Each row is where one point has got to under a steady rotation. How many steps took it there?
The counts run from 0 to 600.
+1.98,-1.31,+0.42,-2.63,+0.94,-1.48,+1.02,+1.36,-0.14,+1.70,+1.12,-0.20,+0.19,-0.46,+1.97,-3.82,+2.00,+0.62,-3.20,+1.02,-2.16,+3.33,-0.02,+2.48,-1.32,+2.21,+0.22,-2.14,-0.99,-1.04,-1.85,-0.05,+1.74,-1.20,+1.11,+1.97,-2.56,-0.68,-2.00,+1.91,-2.30,+1.15,+0.91,-0.76,+1.43,-0.14,+0.00,+1.90,-2.05,+0.21,+0.34,+3.56,-1.01,-1.49,+0.48,-0.40,+3.44,-0.99,+0.32,+0.22,+1.67,-0.33,+2.62,-1.12,+0.16,-2.05,+1.72,-1.31,-0.19,+1.69 => 478
-0.66,-3.33,-0.23,-1.07,+2.04,-0.06,+2.56,-1.78,-1.07,+0.61,+2.09,-0.60,+1.75,-1.70,+0.81,-1.98,+1.22,+0.69,-2.56,-0.43,-0.12,+1.47,+0.45,+2.63,-1.68,+1.75,-1.77,-2.36,-0.58,-1.97,-1.36,+0.60,-1.50,-0.83,-1.09,+1.67,-1.83,-0.82,-0.86,-0.72,-1.47,+0.51,+1.83,-0.85,+0.26,-0.48,+2.74,+0.54,+1.12,-0.58,-1.50,+4.06,-2.31,+0.02,+0.57,-1.62,+4.01,-0.25,-0.52,-1.28,-0.54,-1.64,+3.18,-0.98,+0.56,-0.28,+0.23,-1.48,-3.68,+0.83 => 468
+3.15,-2.43,+0.19,-1.10,+0.79,-0.63,+1.77,+0.74,+0.74,-0.66,-0.06,+0.49,+0.40,+0.55,+1.70,-1.54,+0.98,+0.89,-3.15,+0.26,-1.49,-0.31,-0.75,+1.11,-1.65,+3.07,-0.24,+1.04,-0.79,+0.31,-1.81,-2.30,+0.06,+0.21,-0.79,+1.90,-1.60,-0.49,-2.22,-0.28,-2.12,-0.25,+1.55,-2.25,+1.24,-1.67,+0.39,+2.64,+0.08,-0.18,-1.18,+5.77,-0.38,-1.11,+0.31,-2.24,+1.10,-2.86,-1.44,+1.64,+2.16,+1.07,+3.40,-0.97,-0.77,-0.12,+0.85,-3.31,+0.76,+1.00 => 312
+1.08,-2.92,+1.64,-1.78,+1.60,-0.73,+4.36,-0.24,+0.73,-1.21,+0.42,-0.10,+1.48,-0.49,+0.54,-2.77,+1.34,+2.23,-1.75,-0.74,+1.18,-0.53,-0.28,+0.95,-2.54,+2.06,-0.35,-0.86,-0.75,-1.42,-0.64,-0.65,-0.70,-0.97,-1.88,+0.90,-0.54,-1.22,-1.92,+0.05,-0.64,-0.20,+1.81,-2.74,+1.27,-1.00,+0.21,+1.51,+0.59,-1.04,-1.04,+5.56,-1.65,-0.98,-0.59,-0.80,+0.90,-0.93,-0.46,+0.95,+1.81,-1.12,+3.70,-0.04,+1.29,+2.30,-1.10,-2.84,-1.90,+0.69 => 260
+1.84,-2.22,+2.30,-1.59,+1.97,-1.60,+3.99,+1.09,+1.31,-0.17,+0.61,-0.31,+0.48,-1.05,+1.07,-3.41,+2.15,+2.81,-2.09,-1.05,-0.21,+0.67,+0.19,+0.77,-2.96,+2.09,+0.32,-2.32,-0.45,-1.90,-0.94,+0.49,+1.06,-1.41,-1.75,+1.69,-0.72,-0.80,-2.28,+1.49,-0.90,+0.24,+1.89,-1.69,+1.74,-0.14,-0.66,+1.67,+0.03,-1.49,-0.45,+4.75,-1.17,-1.67,-0.20,+0.20,+1.89,-0.32,+0.32,+0.44,+0.91,-1.61,+3.20,+1.22,+1.81,+0.80,-1.10,-2.09,-1.94,+0.79 => 496
+2.50,-3.12,+0.60,-1.04,+1.79,+0.01,+3.18,-0.86,+1.58,-0.73,+0.49,+0.67,+0.15,-0.41,+1.21,-0.96,+1.12,+2.43,-3.10,-1.61,-0.65,-0.70,+0.46,+0.47,-2.02,+2.49,-0.86,-0.11,-0.93,-1.46,-0.10,+0.19,-1.12,-0.27,-3.25,+2.66,-1.18,-0.45,-1.83,-1.47,-1.89,+0.30,+2.73,-1.56,+0.62,-1.57,+0.35,+0.97,+1.92,-1.06,-1.77,+4.79,-0.93,-0.34,+0.54,-2.08,+0.62,-2.10,-0.20,+1.54,-0.91,-0.30,+3.15,+1.89,-0.29,+0.88,-0.92,-2.72,-2.71,+1.15 => 234
+2.65,-1.00,+1.05,-1.19,+1.90,-1.60,+1.60,-0.46,+0.59,+0.01,-0.32,+0.96,-0.85,-0.42,+3.14,-2.06,+0.37,+0.46,-3.93,-2.10,-1.29,+1.28,+0.15,-0.48,-3.20,+2.21,+0.19,+0.22,+0.68,-2.09,-0.35,-0.20,+1.63,+0.70,-0.89,+1.78,-1.56,-0.13,-2.88,+0.38,-1.72,+1.09,+2.19,-1.30,+1.59,+0.00,-1.28,+2.15,+1.17,-1.68,-1.03,+5.88,-1.02,-0.66,-0.09,-0.56,+1.35,-1.53,+1.86,+0.45,+0.49,+1.48,+2.89,+0.71,+0.66,-0.65,+1.08,-2.86,-1.62,+1.90 => 134
+0.71,-2.42,+1.00,-1.86,+2.22,-0.80,+3.04,-2.13,+0.09,+0.09,+1.68,+0.26,+1.63,-2.44,+0.39,-2.34,+2.25,-0.03,-2.78,-1.26,+0.38,+0.22,+0.51,+1.25,-2.38,+2.26,-0.03,-2.60,+0.04,-1.96,-1.08,+0.59,-1.07,-0.74,+0.03,+1.92,-0.90,-0.54,-2.48,-0.83,-1.64,-0.30,+0.82,-1.13,+0.79,+0.63,+1.07,+1.82,+1.55,-0.85,-1.00,+5.04,-2.39,-0.80,+0.31,+0.10,+2.76,+0.69,-0.97,-0.61,+0.79,-1.23,+3.40,-1.07,+1.71,+1.66,-0.46,-1.61,-3.36,+0.16 => 171
+4.05,-1.32,-0.63,-2.60,+1.40,-0.90,+2.56,-0.32,+0.35,+1.15,+0.61,+0.79,-0.10,+0.49,+0.02,-1.22,+1.92,+1.34,-4.30,-0.81,-2.45,+1.48,+1.46,+0.30,-2.00,+1.80,+0.41,+0.30,-1.50,-1.67,+0.08,+1.22,-0.31,+0.82,+0.11,+3.22,-2.04,-0.98,-2.59,-2.39,-2.98,+1.79,+1.08,-0.90,+0.60,-0.52,-0.23,+1.11,-0.99,+0.00,-0.30,+3.28,-1.68,+0.31,-0.55,-1.84,+0.43,-2.31,+1.53,+1.15,+0.54,+0.47,+3.71,+0.72,-1.54,-0.32,+1.23,-2.05,-1.44,+2.11 => 250
+1.97,-1.27,+0.52,-2.87,+2.20,-1.75,+3.92,-1.11,-0.14,+0.34,+1.24,+0.30,+1.09,-0.16,-0.49,-2.81,+2.01,+1.24,-3.37,-1.17,-0.59,+1.23,+1.91,-0.39,-3.36,+1.37,+0.19,-0.89,-0.31,-2.83,+0.73,+0.68,-0.78,+0.44,+0.01,+2.32,-1.16,-0.90,-2.31,-1.79,-0.63,+1.06,+1.46,-1.72,+0.99,+0.12,-0.63,+1.29,-0.36,-0.03,-0.06,+4.51,-3.12,-0.44,-1.05,-0.69,+0.08,-1.35,+1.78,+0.78,+1.69,-0.39,+4.18,-0.16,+0.56,+1.12,+0.27,-1.82,-2.46,+1.57 => 336
+3.87,-2.19,-1.08,-1.78,+1.00,-0.10,+0.91,-1.12,-0.43,+1.00,+1.04,+0.57,+0.46,-0.20,+0.11,-0.67,+1.70,-0.74,-4.35,+0.51,-2.64,+0.92,+0.65,+1.71,-1.12,+2.83,+0.15,+0.02,-1.30,+0.24,-1.42,-0.50,-0.89,+0.61,+0.63,+3.43,-2.20,-0.35,-2.46,-2.36,-3.88,+0.47,+0.54,-0.71,+0.51,-0.88,+1.12,+2.21,-0.35,+0.63,-0.55,+3.68,-0.94,-0.13,+0.35,-2.52,+1.88,-2.44,-1.17,+0.86,+1.09,+0.79,+3.63,-1.28,-2.31,-0.46,+1.42,-1.81,-0.53,+0.78 => 563
+1.72,-0.93,+0.95,-0.49,+1.18,-1.30,+1.94,-0.18,-1.54,+0.99,+1.88,-0.13,+0.39,-1.68,+0.15,-1.78,+0.34,-0.65,-4.62,-1.93,-1.38,+0.77,+0.76,+0.96,-3.40,+3.11,+0.53,-1.38,+0.98,-1.04,-3.07,+0.39,+0.93,-0.60,-0.45,+2.53,-0.66,+0.17,-2.45,-0.19,-2.40,-0.79,+0.90,-0.99,+1.38,+0.62,+1.11,+2.92,+0.95,-2.40,-1.25,+4.74,-0.62,-1.33,-0.03,-1.02,+3.55,-1.59,-1.32,-0.93,-0.11,-0.30,+3.43,-0.66,+0.40,+1.22,+0.68,-1.16,-2.17,+0.05 => 434
+3.06,-2.80,-0.53,-2.44,+0.36,+0.00,+0.22,-1.17,-0.10,+0.86,-0.15,-0.11,-0.02,+0.41,+1.70,-1.46,+0.77,+0.10,-3.83,+1.08,-2.39,+1.65,-0.31,+3.33,-0.33,+2.67,-0.86,+0.34,-2.00,+0.43,-1.98,-1.22,-0.72,-0.66,-0.69,+2.46,-2.58,-1.02,-1.95,-0.51,-3.94,+0.52,+1.74,-1.02,+0.69,-1.66,+1.26,+1.63,-0.17,+0.45,-0.91,+4.16,-0.09,-0.38,+1.11,-2.60,+2.08,-2.77,-1.94,+0.58,+0.68,+0.43,+2.61,-0.88,-1.50,-0.89,+1.53,-2.54,-0.29,+1.28 => 15
+4.25,-1.37,+0.88,-2.54,+1.06,-1.47,+1.66,+0.08,+1.34,-0.15,-0.40,+0.25,-0.52,+0.98,+1.72,-2.21,+1.30,+1.30,-3.98,-0.64,-1.86,+0.71,+0.41,+0.03,-2.55,+2.71,+0.42,+0.78,-1.00,-0.58,-0.15,-0.81,+0.60,+0.16,-0.95,+2.23,-1.80,-0.62,-3.19,-0.17,-2.44,+0.67,+1.90,-1.45,+1.61,-0.55,-1.76,+2.63,-0.09,-0.29,-0.41,+4.96,-0.62,-0.97,+0.07,-1.25,+0.10,-2.91,+0.65,+1.76,+1.26,+1.30,+3.00,+0.36,-0.15,+0.08,+0.98,-2.62,-0.18,+1.72 => 74
+3.22,-2.78,+0.01,-1.72,+1.79,+0.00,+3.10,-0.38,+1.22,-0.31,+0.11,+1.45,+0.18,-0.01,+0.55,-1.08,+1.74,+1.80,-3.40,-1.38,-1.22,+0.13,+0.57,-0.08,-2.23,+1.79,+0.43,+0.72,-1.73,-1.51,-0.33,+0.74,-0.54,+1.02,-1.71,+2.31,-1.46,-0.86,-2.08,-1.94,-2.43,+0.85,+1.88,-2.18,+0.36,-1.25,-0.25,+0.92,-0.15,-0.66,-1.26,+4.80,-1.13,+0.33,-0.98,-2.24,+0.00,-2.35,+1.11,+1.83,+0.55,+0.09,+3.87,+1.62,-1.76,+1.03,+0.25,-2.91,-1.54,+1.64 => 561
+3.47,-1.63,+0.38,-2.89,+0.23,-1.23,+1.45,+0.42,+0.50,+0.38,-0.47,-0.03,-0.15,+1.24,+1.73,-2.45,+0.59,+1.64,-3.79,+0.56,-2.38,+1.54,+0.23,+1.32,-1.91,+2.76,-0.06,+1.24,-1.67,-0.16,-0.92,-1.55,+0.53,-0.26,-0.92,+1.89,-1.63,-0.98,-2.74,+0.29,-2.72,+1.10,+2.04,-1.95,+1.54,-1.53,-0.51,+2.38,-1.12,+0.03,-0.58,+4.84,-0.36,-0.86,+0.02,-1.90,+0.50,-3.46,-0.25,+1.67,+1.77,+1.19,+2.80,-0.10,-1.07,-0.45,+1.47,-2.66,+0.54,+1.70 => 238
+0.88,-2.99,+2.07,-1.78,+2.05,-0.81,+3.57,-0.34,+1.19,-0.73,+0.03,-0.34,+1.04,-1.22,+1.73,-3.22,+1.57,+2.44,-1.53,-0.84,+1.16,+0.61,-0.74,+1.70,-2.57,+2.06,+0.02,-1.93,-0.67,-1.80,-0.98,+0.06,+0.30,-1.66,-2.25,+0.60,-0.83,-1.02,-1.91,+1.52,-0.95,+0.13,+2.07,-2.26,+1.30,-0.44,-0.19,+1.16,+0.82,-1.67,-1.36,+5.54,-0.93,-0.98,+0.24,+0.18,+2.12,-0.03,-0.50,+0.49,+0.79,-1.31,+2.90,+0.65,+1.84,+1.37,-0.99,-2.55,-2.47,+0.74 => 333
+1.24,-2.86,+0.38,-2.56,+2.36,-0.77,+2.79,-0.73,+0.72,+1.53,+0.88,+0.09,+0.33,-1.35,+1.16,-2.59,+2.36,+2.22,-2.58,-0.80,-1.13,+2.36,+1.18,+2.15,-1.82,+1.29,-0.41,-2.68,-1.78,-2.49,-0.06,+2.61,-0.18,-0.98,-1.30,+2.11,-1.95,-1.01,-1.30,-0.55,-2.19,+1.67,+2.14,-0.52,+0.60,-0.29,+0.72,+0.15,+0.01,-0.89,-0.60,+2.62,-1.98,+0.01,+0.40,-0.83,+2.67,+0.28,+1.48,-0.05,-1.18,-1.87,+2.94,+1.85,+0.31,-0.50,+0.02,-1.47,-3.57,+1.88 => 543
+2.83,-1.97,-0.18,-0.39,+2.24,-0.83,+1.49,-1.91,+1.18,-0.24,+1.02,+1.69,+0.46,-1.59,+2.53,-0.99,+1.80,-1.41,-3.31,-0.95,-1.24,-0.24,-0.43,+0.08,-2.07,+3.14,+0.08,-1.97,+0.52,-0.59,-0.87,-0.91,-0.03,+0.74,-0.07,+2.77,-2.11,+0.29,-2.62,-0.69,-2.02,-0.54,+1.04,-0.55,+1.26,+0.39,-0.11,+2.89,+2.83,-0.25,-1.12,+5.92,-1.14,-0.85,+0.92,-0.54,+2.27,-0.75,-0.16,+0.54,+1.38,+1.22,+2.92,-0.94,+0.64,-0.28,+0.10,-2.22,-1.96,+0.50 => 59
-0.13,-2.23,-0.13,-1.54,+2.08,-0.67,+1.67,+0.54,-1.11,+1.46,+1.73,+0.58,+1.78,-1.78,+1.21,-3.24,+1.92,-0.26,-2.14,+0.98,-0.49,+2.85,-0.44,+3.14,-1.33,+2.02,-0.50,-2.77,-0.38,-1.14,-2.32,+0.09,+0.58,-0.65,+1.18,+1.48,-2.14,-0.67,-0.91,+0.89,-1.66,+0.95,+0.74,-1.42,+0.52,-0.08,+2.12,+1.11,-1.41,-0.08,-0.72,+3.82,-1.99,-0.74,-0.23,-1.08,+4.85,+0.27,-0.01,-1.02,+1.77,-1.47,+3.57,-2.15,+0.35,-1.34,+1.10,-1.62,-1.62,+1.20 => 391
+1.86,-2.52,-1.95,-1.56,+1.68,+0.00,+1.55,-1.43,-1.28,+0.86,+1.81,+0.41,+0.96,-0.07,+0.75,-1.02,+1.25,-0.78,-3.76,+0.30,-2.27,+1.29,+0.79,+1.97,-1.15,+2.32,-1.41,-0.13,-0.98,-0.68,-0.99,-0.47,-1.24,+0.93,+0.66,+2.85,-2.69,-0.80,-1.16,-2.68,-2.33,+0.77,+1.42,-1.29,-0.08,-1.25,+2.13,+1.28,-0.09,+0.99,-1.13,+3.95,-1.99,+0.30,+0.13,-3.07,+2.07,-2.22,-0.25,+0.32,+0.85,+0.62,+3.62,-1.45,-1.78,-1.23,+1.70,-2.10,-1.73,+1.55 => 102
+3.17,-2.42,-0.54,-2.38,+1.31,-0.37,+0.31,-0.49,+0.47,+1.64,-0.69,+0.91,-0.52,-0.14,+2.77,-1.86,+0.94,+1.31,-3.57,-0.05,-2.46,+3.05,+0.11,+2.35,-0.75,+1.82,-0.24,-0.04,-2.23,-1.09,-1.09,+0.95,+0.80,+0.00,-0.67,+2.14,-2.70,-0.83,-2.00,-0.24,-3.81,+2.37,+2.28,-0.66,+0.73,-0.94,+0.09,+0.67,-0.86,-0.44,-0.63,+3.85,-0.53,+0.36,+0.71,-1.76,+2.29,-2.02,+1.19,+0.75,-0.78,+0.25,+2.53,+0.74,-1.57,-2.01,+1.67,-2.53,-1.52,+2.77 => 341
+3.71,-1.15,+0.22,-1.27,+1.44,-1.14,+1.38,-1.02,+0.69,+0.01,+1.36,+1.31,+0.37,-0.83,+1.33,-1.38,+2.30,-1.11,-4.32,-0.64,-1.69,+0.15,-0.15,-0.26,-2.50,+2.97,+0.98,-1.49,+0.33,-0.57,-1.14,-1.00,+0.72,+0.57,+1.14,+2.74,-2.03,+0.16,-3.27,-0.76,-2.29,-0.49,+0.44,-0.83,+1.18,+0.56,-0.47,+3.23,+1.35,+0.01,-0.18,+5.40,-1.01,-1.02,+0.10,-0.74,+1.94,-1.14,-0.43,+0.81,+2.40,+1.56,+3.31,-1.39,+0.08,-0.03,+0.76,-2.29,-0.95,+0.50 => 223
+1.81,-1.36,+0.00,-0.81,+1.60,-0.85,+0.34,-2.42,-0.44,+0.64,+0.72,+0.87,+0.14,-2.04,+2.33,-1.40,+0.32,-1.73,-4.33,-1.84,-1.02,+1.06,+0.00,+0.68,-2.32,+2.90,+0.16,-1.17,+0.70,-1.24,-1.90,-0.14,+0.53,+0.30,+0.17,+2.28,-1.74,+0.20,-2.91,-0.39,-2.68,+0.22,+1.26,-0.22,+1.05,+0.61,+0.56,+2.47,+2.45,-1.55,-1.31,+5.59,-0.66,-0.35,+0.36,-0.89,+3.37,-1.06,-0.90,-0.66,+0.17,+0.98,+2.87,-1.40,+0.26,-0.42,+1.34,-2.23,-2.52,+0.59 => 283
+2.78,-1.68,+0.20,-1.04,+1.63,-1.27,+1.31,-2.79,+0.81,-0.26,+1.44,+0.43,+0.29,-1.12,+2.22,-1.35,+1.66,-0.82,-3.95,-1.08,-1.49,+0.35,+0.15,-0.13,-2.22,+3.24,-0.50,-1.60,+0.62,-1.05,-0.41,-0.99,-0.25,+0.05,+0.34,+2.83,-1.99,+0.15,-3.18,-0.62,-1.90,-0.21,+1.80,-0.06,+1.56,+0.43,-0.15,+2.95,+3.20,+0.19,-0.66,+5.68,-1.41,-1.03,+1.37,-0.84,+1.97,-1.10,-0.76,+0.20,+0.77,+1.55,+2.59,-0.93,+1.06,-0.62,+0.16,-1.95,-2.25,+0.62 => 296
+1.76,-2.43,+1.14,-3.34,+0.60,-0.48,+1.11,+0.14,-0.27,+0.89,-1.07,-0.11,+0.55,-0.22,+1.92,-3.35,+0.36,+0.92,-2.68,+0.46,-0.26,+2.99,-0.40,+2.96,-1.26,+2.06,+0.35,+0.03,-1.71,-0.74,-2.46,-0.92,+0.86,-0.73,+0.11,+0.07,-1.53,-1.46,-1.98,+1.27,-2.90,+1.73,+1.18,-2.73,+0.91,-1.29,-0.26,+1.41,-2.48,-0.81,-0.82,+4.96,-0.59,-0.48,-0.12,-1.05,+2.54,-1.57,-0.04,+0.33,+2.35,-0.01,+3.34,-1.45,-0.61,-0.12,+1.99,-2.65,+0.15,+1.71 => 152
+1.22,-3.02,-1.02,-2.34,+1.73,-1.43,+1.91,-1.79,+0.29,+0.83,+2.03,-0.98,+0.97,-0.53,+1.04,-2.33,+2.72,+0.51,-2.85,+1.06,-2.18,+2.01,+1.23,+2.45,-0.93,+2.18,-2.45,-2.97,-0.95,-1.72,+0.19,+0.05,-1.51,-1.51,-0.12,+3.22,-2.84,-0.69,-1.34,-0.87,-1.39,+0.64,+2.35,+0.34,+1.06,-0.40,+1.71,+1.24,+1.54,+1.41,-0.04,+3.28,-2.61,-0.31,+1.79,-1.39,+2.59,-0.60,-0.04,-0.15,+0.07,-0.50,+2.47,-0.51,+0.69,-1.57,-0.20,-0.92,-2.81,+1.16 => 55
+3.17,-3.24,-0.04,-1.14,+1.55,+0.39,+2.85,-1.07,+1.33,-0.57,+0.03,+1.20,+0.22,-0.10,+0.60,-0.26,+1.31,+1.18,-3.24,-1.32,-1.03,-0.96,+0.21,+0.51,-2.10,+2.65,-0.03,+0.61,-1.47,-0.64,-0.61,-0.09,-1.18,+0.48,-2.02,+2.32,-1.30,-0.85,-2.24,-2.27,-2.72,-0.09,+1.84,-2.00,+0.48,-1.49,+0.43,+1.65,+0.90,-0.50,-1.55,+4.94,-0.86,-0.24,+0.20,-2.44,+0.37,-2.33,-0.62,+1.71,+0.13,+0.06,+3.67,+1.09,-1.16,+1.08,-0.10,-2.91,-1.63,+0.74 => 398
+0.97,-3.20,-1.12,-2.08,+1.57,-0.68,+0.86,-3.38,+0.67,-0.04,+0.72,-0.35,+0.85,-0.56,+2.79,-1.76,+1.43,-0.04,-2.71,+0.65,-1.27,+1.61,+0.16,+2.53,-0.36,+2.48,-2.24,-1.80,-0.99,-1.14,-0.07,-0.97,-1.72,-0.35,-0.41,+1.99,-3.25,-1.00,-1.62,-0.80,-1.89,+0.92,+2.77,-0.19,+1.05,-0.93,+1.22,+1.36,+2.25,+1.62,-1.09,+4.84,-2.21,-0.08,+2.02,-1.31,+2.47,-0.70,-0.68,+0.18,+0.40,+0.58,+2.29,-1.20,+0.72,-1.78,+0.64,-2.14,-2.71,+1.46 => 205
+3.36,-0.50,+0.41,-1.39,+1.49,-1.80,+1.82,+1.08,+0.01,-0.14,+1.16,+0.76,-0.06,+0.16,+1.68,-2.69,+1.02,+0.35,-4.12,-0.89,-2.14,+1.24,+0.46,-0.38,-3.30,+2.53,+0.39,+0.03,+0.38,-1.21,-0.73,-0.85,+1.81,+0.68,+0.07,+2.31,-1.44,-0.07,-2.72,+0.11,-1.28,+0.31,+1.42,-1.60,+1.82,-0.06,-1.20,+2.73,-0.16,-0.46,-0.31,+5.09,-0.96,-1.38,-0.81,-0.96,+0.95,-2.47,+0.98,+0.79,+2.01,+1.35,+3.66,-0.63,+0.04,-0.72,+1.00,-2.40,-0.13,+1.48 => 461
